One vector is turned by the same rotation once a tick. Each row is the vector after some number of ticks, and that number follows the row.
The counts run from 0 to 396.
[-26  20  -8 -11  -7  -8  12  -9  -5   6  -1  -7 -17   3 -23  14  -6  -5
  12  -3   4  -1   8 -11 -11 -14   3  -3  -7 -13  -6 -33  19  -9  -4   4
  19  -6 -13  11 -11 -13   7 -12  15   0   6  25 -10  -9 -10   6  21   3
   1   1  -1  -3   3  15  -4  -7  13  -5   0  -5   2 -10   3  -8   9 -12
  -4  -1   6  16] => 340
[ 17  16   5  14 -10 -23  -7 -13 -19 -21 -10 -10 -14   8 -10   2   0  14
 -12 -20  24  -7  -1 -14 -19 -13 -16  -5   2   5   8  -1  -1   0  -3 -15
  -4   2 -33   5 -19  10 -11  13  12  -3  -3   5  -6 -10   3  -3  -4  -6
  10  -6  -6   0  11 -11   6  -4   7   2   9 -15   8   2  -6  -4  -4   8
  -7   9  -8   5] => 205
[-14  22 -15   0 -16  -9  -1  -7   4 -12 -12  -3 -26   6  -6  13   2  -3
  -3  -4  21  -1   4 -21  -6 -10 -12 -10  -8 -14 -11 -19  18  -5  -3   6
   1  -9 -21   8  -8  -1  15 -11  24   1  13  19 -18  -5   1   5  12   3
   3 -10  -3   0  -3  -2  -1  -1  11  -7   0 -15   8 -11   4  -6  16 -14
 -10 -14   4   8] => 343
[ -2   6   4 -10  -4  11  13  -1  -2 -28  19  14 -12  15  -3   2 -15  -8
  -5   7  -5 -12   4  12  -6  -6  13 -14   8   3 -10  -8  12   6   8  -9
   4   4  -4 -13 -13  -6  -6  -4   3 -16  -4  18  -6  10  -5 -20   8  10
  -5  -2  27  -2 -13  24 -16  -4  -3  12  -1  12  13   3  24   1   6   1
  -3  29   7   0] => 125
[  8  -5  20 -11 -18 -22   5   1 -15   3   2   2  -8  -4   3 -13   3  10
   7 -17  11  -3  14  -4  -3  15 -13  -6  -2   7  10   9  11   3  -4  -4
  22  12 -12   9 -20  -8  -9   5  -1 -10  12  12  11 -15  12  -9   2 -10
  -3  11 -16   1  30  14  12  -9  -7  12   6 -10 -13   6  12 -20  -4 -14
   6   7  -9  -3] => 226
[-12  11 -11   6  -4 -14  -5  -4  -3  -8 -21  -5 -32  11  10  14   6   2
 -19   7  17  12   5 -29   3 -12  -1  -4  -4   2 -12 -21  15   2 -10   0
   5  -7 -16   4  -1  -2   7  -8  14   4  -1  12 -23   1   8   9  -2  -3
  10 -18   2  -3   4  -9  -9   3   7  -9   7  -1  10   9  13  12   8  -5
  -8 -21   3  -6] => 68
[  6 -11   1 -11  -3  12   3   4  14 -20 -19   8 -17  21  25 -10   3  -2
 -14  14   4   1  14   0  13   5  23  -5  -2   5 -14   9  13 -14  16   4
   5  -6   7 -21   9 -19   0 -19  -4  10   0   5 -13  15  12  -2   1   1
   2  -5   7  -4  10   6  -5 -11   3  14   1   0  -5  -8  28   6  12 -14
   2 -10   4  -4] => 396
[  5   4  18  -8  -4  27  11 -17  12  -5 -19   0  -1  -3   8 -15  -6   2
   6   2   1  -4   2   6  -6  -2  -2  -7   2  -6  -1  29   6 -17  12   3
   4   2   1  -8   1  -6 -10  -3 -24  -8   3   2   4 -12  21  -4   5   8
   2   4 -15   4  26  -6  -2 -19  -7  18  14  -7  -7 -24  11 -13  -4 -12
   3  11 -14  -1] => 259
[ 17 -16  20 -12  15 -16  14   3 -19 -14  -4 -13 -12  -7  -4  -4  -2   6
 -23  -3   8   5   1   5  -2 -25   4  15   6  20  -8   6   9  15  14   3
  -5   3 -10   9 -11 -16   1  -5 -17  -7  -8  -1   0  -8   7   3  -2  -7
  12 -11 -14   1  30   6  13 -18   5  10  -1  -1   8   9  10  -7  -1   2
   7  10  -6   8] => 183
[-20  11  12   5 -17  -4   2  -3  -1   9   2  -3  -2  -1  -3  18  -8 -14
  24  -8  -7  -2  -1 -29   1 -19  -3  -8   6  -3 -12 -11  11   1  -6  -5
   6  -4  -1  22   1  -3  -6  14   7 -11   0  20 -18 -10   0  -2  -5   2
  26 -14  -9   2  -4   3 -23 -19  -9 -17   7  -6 -16 -12  -3   1  10 -12
  -2  15  -5  10] => 313
[ -2   2  22  -9  -7  26  13 -16   9  -3 -11   1   1  -6   3 -13  -9  -2
  12  -1  -3  -8   1  10 -10  -5   2  -7   3 -10  -2  32   5 -15  14   3
   4   4   4  -4  -4  -8 -10  -1 -24 -12   1   6   6 -10  15  -5   5  10
   5   7 -14   6  21   2  -5 -19  -5  19  10  -9  -9 -22  10 -14  -4 -10
   2  19 -14   5] => 260
[-15  19  -4 -22  -8  16  17  -2  20  -8 -18   6  -4  11  -4   7 -17  -4
   3  12   7   1   2 -14   1  -6   6  -3 -15  -3 -12 -16  16   5  -9  14
  19   0   2  -6 -14 -20   4 -23  -1  -7  23  19  -5 -14  11   3  13  10
  -4   3  -3  -2  -6  11   5  -7  -2  19  -1   1  -2 -11  15   6   9 -11
  -2   2   4   3] => 353
[ -6  11 -10 -10  -8   7   8  -3  -1 -17  17   4 -13   6   5   3  -3  -4
  -6   7  11 -14  13   9   2 -11   9  -6  -4  -1 -22 -13  19 -24  17  -8
  12  -9   6  -9  -4 -13 -13  -5  22   5  -1  11  -7  19 -10  -6  22   3
   1  -7  11  -1   1  11 -15 -13   9   3  -4  -2   9 -26   8 -15  13 -10
   2   0  20   5] => 387
[-17   3   0 -13  -6  13   4   6  -4 -10 -16   5 -15  16   4  -1  -8   9
  10   0  -8  -5   5 -10  19   9  13 -11  -7  13  10  -9  10 -23   7  -6
  13 -14   0 -27   8 -17  -3 -23   1   3   9  -2 -17   1   6   2   1 -14
  -8  -3   9  -8  -1  20 -19 -15   7  11  -7   1  -5 -17  28  -1  -6 -11
   7 -10   1   5] => 381
[ -8  -3  -5  -6  -6 -12  -1  -4   5  -3 -29  -4 -26  11  15  12   4   5
 -21  12  14   9   5 -27  12  -9   3   6  -9   7 -13 -10  21   2  -7   3
   3  -4  -5  -2  -5 -10   8 -15   4   2   3  12 -26   8  18   8  -5   5
  11 -17 -10   1  14  -9 -16   0   7   0   8  -2  10   9  15   8   2  -5
  -4 -23   0 -11] => 70
[  9  10  16   1  -5  21   1 -21  13 -10 -26   0 -10   3  16 -19   1  11
   1  -3   4   0   6  -3  -8   7  -7 -12   7  -8   6  27  -1 -16   2   0
   5   3 -12  -5   9   2  -9  -1 -18  -1   6  -1   3 -15  23   3   2  -1
  -2   0  -9  -3  24 -15   3 -12  -6  16  19  -9  -8 -18  17  -8  -4 -10
   1  -3 -22  -2] => 257
[-15  17  -9   5  -6 -20  -2  -3 -13  -7  -5  -7 -31   9  -4  23   2  -5
 -12   5  11   7   3 -24  -9 -18   1  -6  -1  -4  -7 -32  13   4  -4  -5
   9  -9 -17  11  -2  -3   2  -2  18   1  -3  22 -20   2  -1   5   1  -5
   9 -14   5   0  -4   3 -14   1  10 -16   5   3   6  13  13  10   9  -4
  -7 -10   6   5] => 66
[ 29  -6  23  -4  10 -10   3   2  -9 -16 -18   0 -13  16   8   0  -9  -7
 -19  -9   5   7   7  11  -2 -12  20   0  -1  18   0   6   0  -6  12   4
  10  -8  -8 -14  -9 -13 -14 -13 -19   9 -15   9   1  -4   4  -3  -7  -3
  11   4  -9   1   8  19  10  -6   0  18  11   9 -15  18  21  12   0   3
  10  16   1   6] => 166
[-23  -6   3  -9   0  -3  -1  10  -6  14 -28   0 -22  12  -1   7  -3  -9
   4  -2 -11  19   0 -24  16  -9  19  -7  -8   7   3 -10  13  -2  -6   2
   6 -12   3 -11   8 -19   3 -20 -10   3  -7  16 -18 -10   9   3 -15 -13
   9 -11   0  -5   8   8 -11  -5   9  -5  -1   6  -5   7  20  13   2 -14
  -8 -11  -3   6] => 56
[ 34  -7  14   4   1 -18  -6  -5  -6 -14 -11   3 -16  24  24  -7   2  -3
 -23  -4  16   5  18   5   0  -1  17  -3   8  16 -12   7   2 -11   2  -8
  13  -3  -6 -12  -3  -5 -24   9  -3  13 -19  12   1   7   3  -7  -1  -4
  13  -4  -3 -10  16  -1   3  -1  -5   5  20   6 -13  16  12  -2   3   4
   5   8  -2  -9] => 163
[-14  -5  -6 -10 -22 -13   4  -8  10  -1 -19   3 -21  16   8   4   3   5
   3  13  10  -5   9 -25   1  15   3   0  -2 -12  -3  -1  22   1  -4   7
   7  -1  -9   6  -1 -11  21  -5   5  -6  13  21 -30   7  13   4   0  15
   5  -7  -8   0  14   1 -22  -6   3   1   3 -12  -2   4  15  -5  13 -15
  -4 -15  -4  -4] => 347
[-29  15  -5 -14 -11  17  18   0   8 -18  -5   6 -10   7 -17   9 -15  -5
  14   5  -4  -7  -4 -14  -1  -8   0 -11  -6  -8  -4 -14  14   8   2   6
   0   0 -11   2  -7 -13  17 -21   4 -15  17  14 -19  -8   5   1   7  10
  -2  -7  10   5 -13  17 -11 -11   5   8 -10  -5   9 -16  16   6  10  -9
  -8   5  -1  14] => 356
[ 18  -8  21   8  -5 -27  -3   6 -24 -12  12   3 -15  10  10   2   1  -4
  -3 -22  -2   3   7 -10   7 -10   4  -9  17  21  -3  -3   6  12   1 -13
   7   9 -10   8 -11   0  -9  12   9  -7 -14  16  -9  -6  -7 -18 -11  -7
  17  -7   3   0   6  13  -2  -8  -9  -7   1   4  -9  22  12   4   3   0
  10  20  -3  -2] => 176
[ 23  -8  20  -7  13 -18   4   5 -17 -18 -11  -8 -15  -1   8  -6   3   9
 -24 -12  10  15   9  -5   8 -21  -2   4   6  27  -7   2   4  10   4  -2
   2   4 -15   5 -11 -10  -6 -10  -5   0  -6  -6   5 -17   6   3  -5 -16
   8 -11 -12  -3  27   3  25 -13   0   8   2   1   2   6  15   0  -3  -1
   8   1  -9   4] => 181
[  9  -5  18 -10 -22 -25   2   1 -13   3   0   5  -9  -4   5 -13   5   9
   9 -19  13  -2  14  -8   2  13 -14  -6  -1   8   4  13  14   4  -4 -10
  18  13  -9   7 -22  -3 -11   8   4  -9  11  11   9 -11  11 -14   1  -9
   1   7 -13  -1  28   6  12  -8  -9  13   6 -13  -8   2   7 -23  -5 -12
   5   8  -7  -9] => 225
[ -7  14  10  -2   6  24  11 -14  12   2 -22  -1  -9   0  20   9  -6  -9
  -6  18   1  11   5 -11  -8 -16  12  -4  -7  -1 -14  -4   8 -17   4   7
  24  -8  16  -7  12 -13 -19  -8 -12  10   1  11  -3  -6  14   6   8  -2
  12  -2 -13   3   9  -4  -7 -12  -6   9  20  10 -22 -11  17  12   1 -16
   5  -7   4  -2] => 27
[ 19  12   4  13 -13 -23 -10 -10 -14 -21 -17 -10 -15   8  -3   3   3  16
 -12 -20  27  -7  -3 -14 -12  -8 -18  -2   1   7   6  10  -1  -2  -3 -11
  -6   0 -32   3 -17   8  -9  11  10  -2   0   2 -10  -8  11  -2  -6  -5
  13  -8 -11   2  15 -13   6  -5   5   5  11 -16   7   4  -4  -7  -3   6
  -5   5  -9   0] => 206
[  5   1   0  -6 -10 -14  -1  -1  -5 -23  -6  10 -27  24  14  -2   2   7
 -19  13  13  -3  12  -3  -7  21   4 -11  -3   3   8  -6   9  -5   5  -4
  18  -6 -20 -13  -3  -5  -1  -7   3   2   5  10 -10  11  12   0   2  -6
 -11   2  10  -3  -2  21 -16   5   4  11  10   6  -2  21  38   3   0  -6
   4  -8   5  -9] => 116
[  5   0   2  -8  -5  -9   1  -3  -3 -24 -14  10 -29  23  14  -7   0  11
 -20  13   8   2  15  -1  -6  18   8 -10  -1   2  10  -6   9  -6   2  -3
  14  -5 -20 -15  -3  -7   1 -13  -2   2   3   5  -9   8  13   3   1  -5
 -14   1  15  -7   2  20 -11   5   4  15   9   7   3  16  38   5   0  -5
   0  -7   1  -8] => 117
[  7   6  17  -5  -4  25   4 -20  14  -6 -26   0  -7  -1  13 -18  -3   6
   2  -1   3  -2   5   3  -5   2  -4 -10   3  -5  -1  31   0 -16   5   0
   2   4  -5  -8   4  -2 -10  -4 -23  -4   5   1   4 -14  22   0   3   3
  -1  -1 -14   2  23 -12   4 -15  -7  20  14 -10  -6 -24  13 -14  -5  -9
   0   6 -18  -3] => 258
[ -8   8  16  -4   9  15  10 -15  10   5 -30  -9  -9   1   1   7  -9  -7
   5   5 -10  11   1 -17  -8 -17  10  -2   5  -7  -2  -2   2  -4  -1  13
  11  -3  -6  10  12 -13   5 -12 -24  -1  -1  13 -11 -25  11  15  -1   5
  16  -3 -19   3  10   1   0 -14  -2   3  15   2 -20  -4  15  13   1 -13
   4   2 -16  15] => 305
[ 10  19  11  -1 -12  11   2  -8  -5   3 -15   9 -13   8   2 -13  -7   6
   8 -17   6  -2  -6 -17  -3  18  -7 -19   8   5  11  11   3   4 -11  -2
  19  12  -8 -12  -6   7 -17   8  -5 -11  16  18  10 -27  14 -21   6 -10
 -12   6  -2  -8  12  -9  14  -3 -13   6   9  -4  -5   1  20 -12 -11 -12
   3   6 -14 -13] => 240
[ 17  -3   9   4   5 -12  -3   3 -25 -29   7  -7 -22   6  -2   4   0  -2
 -19 -15  11 -13  -2  13  -1 -22   0  -8   5  14  -6   9   4 -15  31 -10
 -12 -17 -16  -9  -6   2  -8   1   7   5 -19  -4 -11   9  -6  -7  -2 -11
  12 -13   4   4   4   8 -12 -18  10   1  -1  -1  12  -4  12  -8   0   5
   3   8   6   9] => 157
[ 21  -1  18   9  -2 -13  -2   4 -21 -12 -19  -3 -12  16  -5   7 -11   3
  -7 -20  11  -5 -20 -24   0  -3   2  -4   4  25  11  12   0  21  -1  -2
  -2   1 -16  -5 -10   1 -10  13 -11 -10  -2  11 -12 -17  13 -11 -20  -8
  14  -8  -9  -3   4  -3   0  -5  -3   0   5   0  -5  24  14   6  -9   8
   3  14 -10   1] => 192
[-15  -5  -8 -11 -24 -14   1   7  -2 -11  -6   9 -14  28  -5   4 -12  -3
  -2  12  13 -16  -4 -14   0  14   8  -5 -13   4  -4   3  15   7   0 -11
  -6  -2   0 -14  -9 -14  -8  12   2 -11   2  11 -16  17  18  -7  -6   1
   2 -13   8 -13  -4   9 -34   0   6   5   1  -1   8   6  14  -3   8  -1
 -18   7   7  -7] => 98
[ 21  -2  22   2   8 -25  -3   4 -20 -15  -7  -2 -19   7  13  -6   7   7
 -19 -21   2  16  15 -12   9 -13   1  -6  17  23  -2 -10   2  10  -4 -10
   8   7 -18   8  -5  -3  -9  -1   4   1  -9   0   4 -17  -1  -2  -7 -18
   8 -10  -3  -8  18   6  23  -7  -5   1   6   1  -5  12  16   4  -3  -2
  10   5 -12  -2] => 179
[  5   9  13  -2   0 -17  12 -10 -29  -7   9 -13  -1  -5 -25   8 -12   7
   0 -15  10 -11  -4   1 -14 -22  -5   8  -2  16   7  -8   7  -1   4  -9
  12   3 -14   8 -31  -4 -17   9  -2 -13  -3  11  -1  -6  -3  -8   7  -2
  11   3 -13   3  14  11   1 -15   6   4   4  -5   5   4  -8 -13 -13   9
   6  26  -3  10] => 201
